Questions about the table below.
1) Which number is the bottom-right entry?
2) Which number is the entry just left of 7309?
3) Which number is the entry directly below 4777?
4) Which number is the entry directly below 8704?
5) Which number is the largest entry in the first row?
6) Which number is the smallest entry in the last row?
7) Which number is the 2nd largest entry?
8) Which number is the entry directly above the smallest entry?
[[8911 6123 4777 3151 8704 8092 5993 9889]
 [7807 5007 6760 6790 5726 6069 5216 8640]
 [7188 5968 7309 6678 6140 6257 6390 7330]
 [8839 6929 5674 2737 9297 8374 7347 9130]]
1) 9130
2) 5968
3) 6760
4) 5726
5) 9889
6) 2737
7) 9297
8) 6678

a =
-24    6  -22   10  -19
-44    0   -4   -2   22
-66    3   -4    9   13
-45    4  -18    8   13
-94   -5  -46   15   -5
-51  -10  -18  -18   -2
-37  -19    1  -42   14
-41    0  -37    6   29
 -3    3  -12   10  -36
-27    4  -20   10    0
-99  -13   -7  -27   -8
Rows and columns are numbered from 1.
What is the entry just left of the largest entry?
Answer: 6
The entry directly above the centre entry -> -46
The entry just right of -3 -> 3
What is the entry at row 3, column 3?
Answer: -4
The top-left entry -> -24
The entry just right of -41 -> 0
What is the entry in row 2 and column 1?
Answer: -44
What is the entry at row 3, column 1?
Answer: -66
What is the bottom-right entry?
Answer: -8
The top-right entry -> -19
The largest entry is 29
What is the entry at row 1, column 2?
Answer: 6
What is the entry at row 1, column 3?
Answer: -22
The entry just right of the centre entry: -18
What is the bottom-left entry?
Answer: -99
The entry directly above -7 is -20
The entry at the centre is -18
What is the entry directly below the centre entry?
Answer: 1
What is the entry at row 2, column 2?
Answer: 0
What is the entry just left of -36?
Answer: 10
What is the entry just left of 22?
Answer: -2
The entry just right of -13 -> -7
